Each named move below is a turn or a mirror, shown by a few rows before and after it. Which moves, in which order, take the first row of each later pair to the second? The first pair is answered.
ligov:
[  4  -4   4  10   3   0  -9  -8   7 -13   4 -10] => [  1  -2  -3  10 -10  -3   8 -10  10  -4   7  -8]
[  8  -3   1  -2 -12   7   5  -3   0   3   0   6] => [10 -3  6 -1 -2  9 -7 -1 -3 -4 -3  4]
[ 3 -7  6  1 -4  9  1 -5 -5 -1 -3  8] => [ 3 -7  5  1 -5  8  2 -5 -5 -1 -2  9]
[ -6   5  -4 -14   5  -2  -6   4   0   8   0  -3] => [ -7   6  -6 -14   3  -2  -3   4   1  10   1  -2]
bepe:
[  1  -6  13   8   7  -8  -7  -8  -1 -20   1 -12] => [  2  -5  12   9   8  -6  -8  -8   0 -20   1 -12]
[  6  -6  17 -12  -1 -14 -11  -3  -5   5  -1 -14] => [ 18   2   6  13   5  16 -16   0  -1  -5   0  -4]
[  7   1  -6  13 -19  -2  17  -6  18  -3   7  -1] => [  2   2  -2   1 -18 -15   9  -8  19   6   9 -10]
bos:
[  4  -6  -2 -16  -4  22   0  -3   1  14  -7  21] => [  3 -10   1  -6   7  26   1   2  -4  -1 -11  24]
[-13  -7   4  -9  13 -17   2   7  -9  -6   1  -9] => [-13  -5   3 -15   6 -20   2   3  -6   3   3 -10]
[  5   7 -10 -20   7  -7  -8   1  11  19   3   1] => [  3  -1  -6   1  29   1  -7  12   3 -13  -4   5]
bif:
[ -6   7  -3   1  -8   2  12   5 -16   9 -10  18] => [ -3  14  -6  10   3  12  -3   8 -13   3  -8  16]
[  1  -6   9  -7  -6 -11   3  -6   0   2   1  -5] => [ -4  -7   1 -13   5  -8   0   4  -5   5  -2   2]
[ 7  2 -3  4 -3 10 -4  0 -2  4 -4 16] => [10  3  0  7 -7  9 -4 -5  0  2 -3 13]

(two moves a pair)
[ 19  -4  12  -6 -22   7   9 -15   1  10   0   7] => [ 10  -9  10 -18   8  10 -10   3 -11   7 -11  18] | bif ligov
[-2 -2 -6  5  5 -9  3  7 -5  1  2 -4] => [ 0 -3 -4  8  5 -8  3  6 -4 -2  2 -5] | bif bepe
[ 13  -7   2   4 -11  17  -5  -9   2  -6   1  15] => [ 11 -12   4   1 -13  13   4  -8  -2  -7  -2  18] | bif bos
[10 -6 14 -1 -2 -7  1 -5 -2 -8 -7 -7] => [  3  -6   5  -8  12  -4  -3   7  -8  -5 -12   2] | bif bif
[-2 -6 -5  0  7  3  4  7 -5 -6 -5  4] => [ 1 -2 -8  7 -4  4 11  1  1 -4  0  0] | bif ligov
[-1 -1  5  4  5 -1 -2  5 -2 -7 -3 -1] => [ 1  1  7 -2 -6 -5  0 -2  2  4  0 -5] | bif bos
[ -4  -8  -1   5  15  -8   1   8   0 -27  -4  -3] => [ -9  -5 -17   4   8  -7  14  14   2 -15  -2   4] | ligov bif
[  8   7  -7  -4   1  17 -17  -7   4   6   2   1] => [ -1  -2   4 -23  -5  -6  -7  -9  -1  12   0  -5] | bepe bepe
[ 5 -1  4  8 17 13 -8  6 -8 -9  7  5] => [ -3 -12   9  -6   2  -7  18   4 -12  -2   5   6] | bepe ligov
[ -8 -12  -3 -11  26   1  -3  19 -14  -2 -13  14] => [  8   4   7  10  21  10 -29   1   1 -13   0  -9] | bepe bif
[  6   6   6   5 -17  -4  16   1  -1   4  -5  12] => [ 11   9  15  -8 -10  -4 -10  -3   0  10  -5   7] | ligov bos
[  2   6   6  -4   8  -7 -19   5   2   0   6 -15] => [  9  -5   8  14  -7   4  13   1  -2 -15   1   0] | bepe bif
[ 9 -2  3  4 -9  8 -6 -6  6  2  2  0] => [  4 -11  11  -2  -9  -3   3  -4   1  -2  -2   0] | bos bepe
[  9  -3   2 -11 -11   0   9   7  -1  12   1  11] => [ 11   7  -2  -8  -4   6 -10   6   4  15   5   5] | bepe bif
[-10  -3 -12   5 -11 -13  18   5   3   6   7  -5] => [ -8  -6  -1  13  13  -6  -2  12  -4 -17   0  -6] | bos ligov
[  3 -11  -4   4  -9   8  18   1  -3  -7  -4  11] => [ -3 -12  11 -16   4 -11  -6   1  -7  -4  -5  -4] | ligov bepe
[ 11 -14  18   4 -16  -8   6 -12  -3 -12  -6   5] => [ 12   3  12  -3 -12  -7 -23 -15   7   3   3  -9] | bos bepe
[  3  -2   6  -8 -12  -2   0 -18   2  14   0  -8] => [  6  -3  -1  -4 -15   7   9 -15   1  15  -1   3] | bepe bif
[ -6  -8   1 -21   5  -7 -12   0  -9  11 -11   9] => [ -4   2 -16  -9 -16  -2   7  -7   3  21   0   7] | bif ligov
[-5 -4 -7  7 -3  1  3 17 -1  2 -7  5] => [-1  1 -8 14 -6  5  0 13  3 -1 -3  1] | bif ligov
[-14   2  -9   6  10  -8   1  -2 -12 -17   0   4] => [-15   8 -10  -9   2 -17  -6  -8  -7   2   5  -3] | bepe bos
[  5  -4   7  -3 -12  -1  12  -6   2  -4   0   1] => [  6  -6  11   1  -2   2   3  -4  -1 -14  -3   1] | bos ligov
[ 9 -8  6  3 -3 12 17  0 -9 -7 -8 14] => [ 11  -4   3   9   4  18   8   1  -7 -11  -8  13] | bif bif
[ 9  1 -3  9 -3 21  5 -5  0 -1 -4 15] => [ -7  -3  -3 -16  12   2  -5   7  -8  10  -9  12] | bepe bif
[  1  -1   5 -11   3   3   7 -15   4  -5   1  -4] => [  3   0   3  -6   3   9   9 -14   4  -8   0  -1] | bepe bepe
[ 1 -1  1 -4 -7 -6 -1 -8  3  8 -1 -1] => [ 5  1 -2 10  1  7 -4 -5  3 -2 -2  2] | bepe bos
[ -6   0   4 -10   0 -23   1  -2  -4   2   1  -8] => [  9   9   2  11 -12  -5   1 -13   6  -2   8  -9] | bepe bif
[ -9  -2   4   1   9 -13  -2   4  -1  -8  -4  -9] => [ -7   2   3  -6   0 -15  -4  -2   4   5   0 -12] | bif bos
[-12   7  13  -4  -7 -22  -6   1   9   5   7   0] => [-15   3   7   8  -7 -20  11   6   8  -4   6   4] | bos ligov
[-3 14 -3  3  0  6 -9  7 -6 -3 -4 -1] => [-8 11  3 -7 -3 -6 -6  6 -8  1 -5 -4] | bepe bepe
[ 0  2  0 -8 -9 -9  6  1  1  4 -5 -6] => [  1   8  -6  -1   6   1 -10   8   1   0  -5  -5] | bif bif
[  4 -10   9 -20  -6 -13 -13 -20 -12   2   1 -12] => [  9 -20   7  -3  -9   1  12 -17 -19 -14  -6   5] | bepe bepe
[ 6  0 -6 14  6 16  6 -1  6  2  3 16] => [ 8  4 -7  3 -2 12  2 -7  9 17  6 13] | ligov bos
[  3 -13  15 -11  -8  -7   4  -9  -9   3  -5   5] => [  1  -3   1 -10  12   6 -18   3  -8   6  -5  10] | bif bepe
[  4  11  -1  -1 -20   4  -1 -11   9  11   1  -4] => [ -5   9 -13 -10  -2   8  -5   5   2  17  -5   9] | bif bif
[ -2   2   4   4 -10  -5   8   2   2  -5  -2  -2] => [  0   4   8  -4 -10  -6  -3  -1   3   2  -2  -5] | ligov bos
[  2  -2  12  -3   0  -3   0   1 -12 -10   4   0] => [  0   0   5 -13   0  -4  -3   4 -13   2   3   4] | bos bif
[ 20   1  16 -15   3  -3 -15   4 -10   9  -5   3] => [ 27   4  10  -8  -3   9 -10   2  -7  11  -4  10] | bepe bos
[ -4  -8  14  -1  -9 -20  10  -8  -3  -7   4 -10] => [ -5   9 -10  -1  17   1 -22   8   0   3   5  -2] | bif bepe
[ -4  -7  17  -1  -8 -19   7 -11  -4 -11   1  -8] => [-13 -10   9 -11   5 -20   6   2 -12  -5  -5   3] | ligov bif
[  7  -1  20  -2  -7   2 -19 -10   3  -2   6 -12] => [ -7  -7   1 -20 -13  -6   9   3  -3  20   3   5] | ligov bif
[ 9 14 -1 10 -7  6 -3 -6  7  3  9 -5] => [-3  5 -8 -9 -4 -3 11  6 -3 15  2  8] | bif bif
[ -3   4  -2   3 -16   1   2  -6   5   7  10  -9] => [ -4   0  -1  16  -5   6   6   0   1 -11   6  -6] | bos ligov
[  8   5  10   7  -6   3  -2 -21  12  -4   8 -14] => [ -4 -11   4 -10  -8  -6  26  -9  -1   3  -2   5] | bepe bif
[  9  -9  17  -2  -1   2  -7  -2   0  -1  -5 -12] => [  4 -13  14 -12  -3  -3   0   0  -3   6  -7  -7] | bos bif
[13  2  2  5  6  7 -7 12  3  4  5  5] => [ 9 -8  8 -4 -3 -5 10 10 -2  6  2  8] | bepe bos
[  5  14   6  -2  -8  -5 -13 -18   7   5  12   1] => [  3   2  16   5 -10 -12   6 -17   0 -12   6   3] | bos bif
[  2   9  -5  15 -10   0   9 -11   5   4   6  -2] => [ -5  11 -11   0  -5  -6   3  -6   4  16   6  -2] | bif bepe
[-14   3   7  16  25 -13 -10   4   4 -15   8 -24] => [-25   2 -16   7  10 -18  22  12   6   7  11 -11] | ligov bif
[ 15  -3  10  -1 -19  -1  -1 -11   1   6  -6 -14] => [ 16  -6  15   6  -6   3  -9  -7  -3  -9 -10 -14] | ligov bos
[ 1  8 -2  5  0  9  5  0 -8 15  1 10] => [ 5  8  3 14  1 12  3 -3 -7  5  2  6] | bos bif
[  5   3   1  16 -12  -1  12  -3  10 -10  11  -9] => [  2   1  13   6   2 -10  -9  -2   6 -14   8 -18] | bepe ligov
[-17  12 -17   7  -6   0  -3   5  21  10  12 -12] => [-14  -9  -4  20  -1   9  19  11   6 -18  -3   7] | ligov bepe
[  8   5   7   2 -19 -11  10 -11  10   5   6  -8] => [ -6  -7  -1   3  10  -7  16  15  -7 -11  -8  10] | bif bos
[ 21  -5  25  -2  -7  11  -7 -16   3  -8  -1   1] => [  6 -13  11 -23   8   6   1   5 -10   6 -11  20] | bif bif
[-1 -5  4  3  9 -9  0  3  3 -9  2 -7] => [  1  -2   4  -6   4 -12  -4  -1   6   2   4  -9] | bos ligov
[-16  -2   5  -9 -10 -30  15  -2   1   3   6 -21] => [-24  -3  -9 -12  17 -21   4  19  -7   1  -2  -8] | bif bos
[ -1   9 -12  -1   6   5  -8  -2   6  22   6  -5] => [ -9 -13   1   4  12  -4  17   6 -10  -3  -6   3] | bos bepe
[  3  -6  22  -3 -28  -4   2 -17   1   2   2 -12] => [ 11  -2  22  10 -12  14 -17 -14   2 -11   0  -9] | ligov bepe
[ 10   3   0  11  -1  -2 -12   0   5  -9   1  -9] => [ 12  -3  -1  12 -11   1   6  -2   3  -9  -2   1] | bos bepe
[ -5  -9  -1 -11   7   5  -6  -3 -11  19  -7  15] => [ -3 -10  -1  -6   6   9  -1  -3 -12  16  -9  19] | bepe bepe
[  1   6 -27   4   0   9  -5  13   4  13   6   4] => [ -7   1 -19 -13  -3 -10  -3  12   1  20   5  -3] | bepe bepe
[  4   8 -17   3  11  19 -10  10  -1  10  -3  10] => [ 14  13  -7  12  -5  18 -11  -7   9   7   5  -4] | bos bif
[ -8  -1   0   0 -15 -10   9   0   4   7   5   1] => [ -9  -6   4  13   1  -4   4   7  -2 -13  -1   3] | bos ligov
[  4   1   5 -13   6   4 -11  -4   1   7  -3  -3] => [10 -3  7  1 -1 14  3 -8  0 -4 -5  4] | bepe bif
[ -9  -2  -1 -11   8  -7  -6   8  -1  11   0  -3] => [-6  4 -9 -2 -5 -3  3  3  7 15  7 -7] | bif ligov
[ -9   2 -27  14  10   9   2  15   0   5  -2   2] => [  1   1  -9  21 -18  -1  15  -8   8   0   5 -13] | bif bif
[-3 -6 10  4 -6  7 -9 -7 -1  0  9  4] => [-8 -8  4 -3 -9  4  1 -2 -3  8  8 10] | ligov bif
[ 3  2  7  5 -1  3 -4 -6  2  6 -1  2] => [ 2  0  7  4 -4  1  2 -6  1  7 -2  4] | ligov bepe
[ -7  -2   6  -9 -13  -6  22  -6   2  10   0   4] => [-14   7   9 -11   8 -14  -9  -1   4   5   3 -13] | bos bepe
[ 3 -2  5  0  8  5 -7  2 -3 -2 -6  5] => [ 0  3 -3 -6 -4 -2  0 -1  3 13  1  0] | ligov bepe
[-10  -2 -16 -10   8   3   4  17  -8   8 -10  19] => [ -9   3 -17 -14   8   1  -4  15  -5  14  -7  15] | bos bepe
[ -1   2   2  -2   9   4 -13   9   4   5   0   5] => [  3  -2  13  -1 -10  -5   0  -4   8   6   3  -3] | bif bif
[  0  -2   7   6   4   6  -4  -5  12 -11  -3 -12] => [ -5  -5   4 -13  -6  -4   6  -5  11   8  -3  -8] | bos bif
[ -2   3 -10  -2   0  14  24  11   0  12   0  15] => [ 13   7  16  14   7  20  -6  -4   3 -13   1  -4] | ligov bif
[-2 -3 -3 -8 -1 -5  3  0  0  9  2  1] => [ 0 -3 -7  1  6  5  3  5 -2  2 -1  8] | bif bepe
[  1 -13  -5   7  21  -3  10   3 -11  -4   4  10] => [ -1 -13   6   0  16 -18   7  -4  -9  -2   6  -4] | bif bepe
[  4 -10 -18  21   1  12  17   1  15  -1  13  16] => [ -9 -15  -4 -11  -7 -24  16  -4  13  16  14  -1] | bif bepe
[  2   6   4   7  -9 -10  11  -5   2   0   4 -12] => [  0   8   4   8  -1 -11   3  -3   2  -3   5 -16] | bos bepe
[ -7  -8   4   8   1  -5   7   0  -1 -12   3  -4] => [ -3  -1   0  14   5   3  -3   0   2 -12   5  -5] | bepe bepe
[15  6  2  5 -8 -1  3 -5  4  8 -5  2] => [13  3  2 13 -3  1  6 -1  1 -3 -6  3] | bos ligov
[ -2   7 -16  24  15  10  -4  11  -1  -4   4  -4] => [-11  -5  -9  13  20  -4   7  17 -12  -8  -4   0] | bepe bif
